Some points:
[ -6 -10 -19  39 -21 -26 -15 -21 -22  -3  16   2  -9  26 -13 -15   4  -4
  55 -34 -23 -18  13 -11 -25  -5   1 -17  -1 -15  -2 127  39 -17 -17 -19
  42]
[ 73 -24   3 -27 -27 -35 -29 -14  -9 -24  20  45  -8 -36 -22  13  66 -38
  44  -2  76  22 -38 -12 -17 -15 -11 -26 -21  48 -14  -6  15  -1  20 -12
  25]
[-14  37  -1 -19   1   8  30 -15 -32 -38 -27 -11 -10  -4 -10 -68  77 -16
  36 108 -29  24 -10  -7  33  16  26  61  13 -33  21 -16 -18 -34 -21 -30
 -27]
[ 13  58  41  17 -12  14 -22 -17   4 -24   3  -6 -10  48  27 -11 -32  -2
 -11 -22 -13 -13 -11  63  -2  -4 -11 -18  13   2 -13  -7 -26  17 -16 -11
  -5]
[-14 -12 -34 -25 -34  52 -14  11   2  34 -20  26 127 -14 -14   7 -26  -2
 -11 -15  24 -52 -19  -8 -31 -12  -8 -10   6  19 -12 -11 -15   8 -20  23
   0]
[ -1  13  68  67 -33   4 -31 -13   1 -13 -13 -37   2  28  24   3 -15 -14
 -26 -16   4 -23 -11   1  80   0  -3 -10   7  -2   5  -1 -15  28 -12 -22
 -24]
[-23  23 -21 -19  16 -35 -12   6 -31 -21  -6 -18  -3  -8 -32 -13  85   0
 -22   0   2  43   5  78  39 -25 -39  93  90 -28 -37  -7 -35 -29   0  -7
  -7]
[-25 -20  -5   1   2 -21 -20 -13  -6   5  14 -38   1 -37 -26  44 -39 -28
  20 127 -17  31  59 -10 -41 -20  22 -17 -20  35 -25  33 -22 -11  34 -33
  40]
[ 24  -2   4 -42  25  -5 -25   3   1   2 -44 -13 -18 -26 -10 -10  -6  -8
  53 -36  14   4 127 -13 -23 -15   1  40 -26 -24  -1  41 -16   3  32 -15
 -43]
[  0 -33  22 -15  -1  98  -8 -15  78 -28  -5  -9  38 -38 -16 -11  -4   2
 -12 -22  -5  62 -15  -1  12 -23   5 -33  35 -26 -20  -4  -6   6   7 -11
  -5]
[ 53   0 -19 -12   4   4 -26   7  -6 -13   8 -28 -13   3 -20  -7 -27 -18
  34 -15   4  -3 -25 -14  -8 -27  53  64 -23   3  -7  22  34  -9  25  77
 -76]
[-19 -21 -11  -4  96 -25 -20 127  -8 -33  -3 -10  19  -3 -22 -20  20  -8
 -11 -14 -26 -13  24  -8 -23 -33 -21 -31 -32  47 124 -16 -23  -6 -22  20
  -5]
[ 30 -14 -11 -47  16  22 -23 -33 -32   5  -1 -30 -32  -2  -5  -5   1  16
 -14  42  21 -14 -43 -16   3 -19  24 -21 -15  43 -20  46 -18 -22  37  61
  72]
[  7 -10 -29 -23 -18 -30  53  27  48 -24 -27   1 -25 -15 -11 -33 -22 -27
   4  53   8 -30 -29  86 115   0 -10 -40  12 -39 -20  19 -14  74  -2 -12
 -16]
[ -4 112   3   0   4 -22  21   4  14 -13 101 -10  -5 -32 -25 -14  20 -14
 -35 -26 -21 -16  10 -12  19   1 -23 -21 -33 -13 -13  31 -18  19  -6  -3
  19]
[-16 -10 -22   1  98   0 -23  69  -2 -14 -24  -9   2 -12 -19 -18   4 -22
 -29 -18 -17 -22  47 -14  10 -32 -22 -31 -21 122  92 -20  49 -34 -17  -3
 -21]
[-16 -41 102   4  24  60 -13 -30  -7 -12  19  92  -7   5 -22 -16 -22 -10
  -1  -7 -20  21 -15   4  -2  -9 -36 -10  12 -16 -12  13 -13  20 -12  -8
 -19]
[-26 -26 -36  -3 -29  -3 -61 -54   5  56  22   2  31  10 127 -25  -9   9
 -23 -19 -24 -21  -5  10 -16 -23 -11  -7 -18  -6  69 -28  38  58   7  -8
  24]
[-16 -16 -13  -7 -27 -15  72 -15  37  56 -24 -17 -35 -19 -22  46 -12  13
 -34  -3  13  -4 -31  34 -34 -13   2  43   6 -26 127  18   5 -40 -33  -2
 -12]
[-16  -8   1 -20  -5   0  11  82 -18  61 -23   1 -14 -18  -6 -16 -14 -23
 -12  13 -11   3 -16   1 -18  52 -27  38  18   9  13 -11  46 -29   8 -38
 -14]
[ 23 -31  15 -23  12 -22 -15  -7  -6   4  12 -45 -10   0 -21  15   2  14
   8  18  77  -2 -16 -30   1 -20  65 -26 -16  -7 -17   3  -6  -9 -14  25
  50]
[-14   5  34 -18  -5  89 -13  -6  47 -15  43 -41 -10  93 -10  -8  27  23
 -20  23  -4   4 -30 -19 -27  -5 -31 -24  -3  -4 -18  30 -36  25  -3 -39
 -41]
[  0 -14 -23  -6  53 -27 -34  -8   0  57 -21  59   8 -11  45  99  75  36
 -35  85 -35 -15 -18 -20 -13  34 -10 -49   1 -38 -43 -15  -1 -28 -45 -19
 -26]
[ -9 -21 -13 -25  12  -8   6  32 -11  13 -10  -5 -13 -11  30  -1   9 -19
 -10  -4  -3 -11  -1  -7 -22  70 -20  56  12   0  51 -20 -10  -3  -9 -23
  -2]
[ 16  -1 -25  35 -29 -22  -5 -20 -24  30  29  -7 -16  66 -19 -15 -21  -9
  49 -23 -13 -14  49 -29   2  -9 -24  -2 -12  -1 -10  60  18 -20  -8  -5
  30]
[ -5  -9   3 -17  51 -18 106 -48 -61  26 -22 -47  28  -3  20   9  33  -4
   1 -19  -3  24   0  28 -26  33 -11 -40  -5  24  28 -36  34 -18   6 -25
 -36]
[127 -26 -18   6 -26  -8  11  18 -13 -13  30  -8 -13  24 -22 -24 -22  -5
 -12  -2  -4 -35   9 -20  -6 -15  -8  -5  -8 -38  -8 -40  35 -16  15  25
  75]
[ 12 -19 -19 -16 -20  -4 -20 -23 -21 -41 -11 -10 -16 -20 -26 127 -13   4
  13  74   1  15 107  -9 -11  -7 -28 -19 -25  -1  -6  31 -16  -7   2   1
  18]
[-52 -35 -16 -10 -24  -1  44  16  38   6 -16 -12 -13   6  -9 -20  44 -27
 -15 -24   7 -22 -12  25 -25  78 -14  38 -24  13 -10 -31  36  -4 -11  84
  -9]
[-25 -15 -28   5  11 -11  34 -33  11  65 -35  48 -10 -13 -31 -29  49 -25
 -11  10  -3 -20  -6 -47 -25  21   2 -44  64  24 -23 -28 -25  89 -24  73
   3]
[ 37 -19   0 -28   4 -22  -9 -16 -20  11  26   3 -15   4  -8   0 -13  -3
   5  12  35  26  -7  -9   0 -19  26 -35 -26  14 -22   7 -18 -31  12  87
  11]
[-17 -34  -4 -18 -11  75 -11 -19  53 -34   1  23  55 -20 -17  -7 -16   0
 -18 -18 -22  71 -11 -21  76  -9   0 -17   0 -21 -10 -17  -9   0   3   4
  20]
[-15  17  -9 -41 -58 -12  53  72 -31   1 -21   3 -27 -13 107  24 -18  -1
 -24  22  -9   9  20 -27 -27 -24 -14 -43  47 -12  -6 -17  72  27 -24   0
  -3]
[ -3 -11 -27  58 -11 -22  -2 -17  -8  23  89 -24 -15  26 -20  -3 -14  -1
  87 -16  -3 -23  48 -21   1 -18 -10 -18   0 -12 -23   4  44 -25   0 -21
 -11]
[ 51 -24   1  15   6   1 -28   9 -20  -6  -8 -39  -6 -11 -22 -11  33 -14
   5 -29 -12  -8 -17 -13 -17 -32  72  57 -27 -17  -5  26  30  -2  45  64
 -47]
[-12   9 -21 127  -4   7  -7   5 -21  -9 -12  17 -17 -12  85 -13 -22  48
  50 -11  92  -9 -32 -33 -29 -23 -64   6 -26 -31 -16   6 -46 -31  55  -5
  -2]
[-11  68  45  22 -10  35 -30 -15  28  -8 -12 -10 -15  14  12 -10 -22   6
   6 -20  -7 -28  -8  61  13  -7  -4 -15  -4 -10 -17 -32   0  -9 -11 -14
  19]
[-16   1 -22 -36  74 -14  12 -20 -10   8 -10 -11  -7 -15  22  22 -51 -24
 -14  -2  10 -17 -19 -23  -6  48 -32  85  40   8  33 -16  36   4 -15 -18
  -7]
[  2  60  68  62 -22 -74 -22 -30  55 -28 -19  -5  26  26  20  -9 -33 -10
 -15  -8 -30   0 -11  18  15   4  -3 -19  29  -3   5 -17 -20 -22  18   2
  -9]
[ -1 -27 -16 -15   6   1  21  51 -32  30  12 -15 -20 -40  51  22 -11  -5
  -2 -46 -24  -8   2   3  -6 106  27 -16  41  -6  44  -5 -45 -39 -16  -9
 -16]
[-14  57  54  32 -16  23 -23 -11   9 -14   2 -10  -2  20   5  -9 -26  -4
   0 -16 -14 -25  -6  43  15  -7  -7 -11  13 -13 -12 -32 -10   6  -8  -9
  18]
[-51 -18  -4  -6  -7  -3  -6  -8 -23  -1 -16  77 -27  75 -29  93 -12  36
  75 -42  10 -23 -39 -24  -1 -26  36 -10 -18 -20  -7 -25 -21  -8 106 -32
  -3]
[-17  -3 -37   0 -19  -5 -21 -13 -25 -17  -6 104  -8  32 -26  -2 -35 -11
 -39 -18 106  62  -3  -9 -15  -6 127 -26  -8 -19  -9 -27  -7 -15  54 -35
  -9]
[ 11 -25  -3  -7 -12  50 -11  -3  54  -4 -15  -5  45   5 -19 -17 -20  -1
  -4 -24 -24 127 -26  -8  30  -9  -1 -17 -19 -13 -19 -26 -20  18 -24 -13
  20]
[-33 -37 -23   4  14  -9  51  21  33 -13 -19 -13  -8  -3   2 -18  21 -34
 -25 -29  -4 -25 -26   5 -34  77   9  50  -2  33 -50 -14  52  33  -7  23
  -3]
[ -8  94  30   8 -11 -18  16   0 -14  -6  56 -12   8 -18 -31 -15  28 -22
 -32 -22 -17 -22  11 -21  34  -2 -26 -13 -36  -8  -2  35  -1  30 -12 -12
  31]
[-12 -19 -18 -23 -25 -34  11 -17  -6  18 -13  31 -10 -36 -39 -29 -19 127
 -23  17 -15 -16 -14 -16  -5  26 -19  -9  24  56 -26 -22   8  53 -20   0
 -23]
[ -3  65  41  53 -10  22 -25 -12  -4 -15  -3 -11  -8   5   6  -3 -26  -8
   8 -18 -18 -13 -15  56  -1  -9   2 -10   1 -13 -10 -31 -12  38 -18 -14
  12]
[  1  13  11  -7  -4 -14  74  -8   4 -28 -15  28 -10 -28  51  -6  27 -11
 -13  12 -35 -10   4  14  39 -44  45 127 -15  16 -46   2 -50 -35 -38 -42
 -12]
Along one direction, these points spread out more than along any other. Take the direction at right angles to it along which they spread out most. Then take the direction at right angles to both along which they spread out most. Go by this last direction. How many in every 100 of the points above lie lower along it than each point below? Answers are rounded to whole numbers. More than half of the points above lie lower than the first one.
[-16 -41 102   4  24  60 -13 -30  -7 -12  19  92  -7   5 -22 -16 -22 -10
  -1  -7 -20  21 -15   4  -2  -9 -36 -10  12 -16 -12  13 -13  20 -12  -8
 -19] 16
[-16  -8   1 -20  -5   0  11  82 -18  61 -23   1 -14 -18  -6 -16 -14 -23
 -12  13 -11   3 -16   1 -18  52 -27  38  18   9  13 -11  46 -29   8 -38
 -14] 47
[ -6 -10 -19  39 -21 -26 -15 -21 -22  -3  16   2  -9  26 -13 -15   4  -4
  55 -34 -23 -18  13 -11 -25  -5   1 -17  -1 -15  -2 127  39 -17 -17 -19
  42] 94
[ 13  58  41  17 -12  14 -22 -17   4 -24   3  -6 -10  48  27 -11 -32  -2
 -11 -22 -13 -13 -11  63  -2  -4 -11 -18  13   2 -13  -7 -26  17 -16 -11
  -5] 76
[-15  17  -9 -41 -58 -12  53  72 -31   1 -21   3 -27 -13 107  24 -18  -1
 -24  22  -9   9  20 -27 -27 -24 -14 -43  47 -12  -6 -17  72  27 -24   0
  -3] 39
[ -3  65  41  53 -10  22 -25 -12  -4 -15  -3 -11  -8   5   6  -3 -26  -8
   8 -18 -18 -13 -15  56  -1  -9   2 -10   1 -13 -10 -31 -12  38 -18 -14
  12] 80
[-14   5  34 -18  -5  89 -13  -6  47 -15  43 -41 -10  93 -10  -8  27  23
 -20  23  -4   4 -30 -19 -27  -5 -31 -24  -3  -4 -18  30 -36  25  -3 -39
 -41] 35
[ 37 -19   0 -28   4 -22  -9 -16 -20  11  26   3 -15   4  -8   0 -13  -3
   5  12  35  26  -7  -9   0 -19  26 -35 -26  14 -22   7 -18 -31  12  87
  11] 27
[-19 -21 -11  -4  96 -25 -20 127  -8 -33  -3 -10  19  -3 -22 -20  20  -8
 -11 -14 -26 -13  24  -8 -23 -33 -21 -31 -32  47 124 -16 -23  -6 -22  20
  -5] 88
[ -4 112   3   0   4 -22  21   4  14 -13 101 -10  -5 -32 -25 -14  20 -14
 -35 -26 -21 -16  10 -12  19   1 -23 -21 -33 -13 -13  31 -18  19  -6  -3
  19] 92
[ 53   0 -19 -12   4   4 -26   7  -6 -13   8 -28 -13   3 -20  -7 -27 -18
  34 -15   4  -3 -25 -14  -8 -27  53  64 -23   3  -7  22  34  -9  25  77
 -76] 65
[ 12 -19 -19 -16 -20  -4 -20 -23 -21 -41 -11 -10 -16 -20 -26 127 -13   4
  13  74   1  15 107  -9 -11  -7 -28 -19 -25  -1  -6  31 -16  -7   2   1
  18] 61
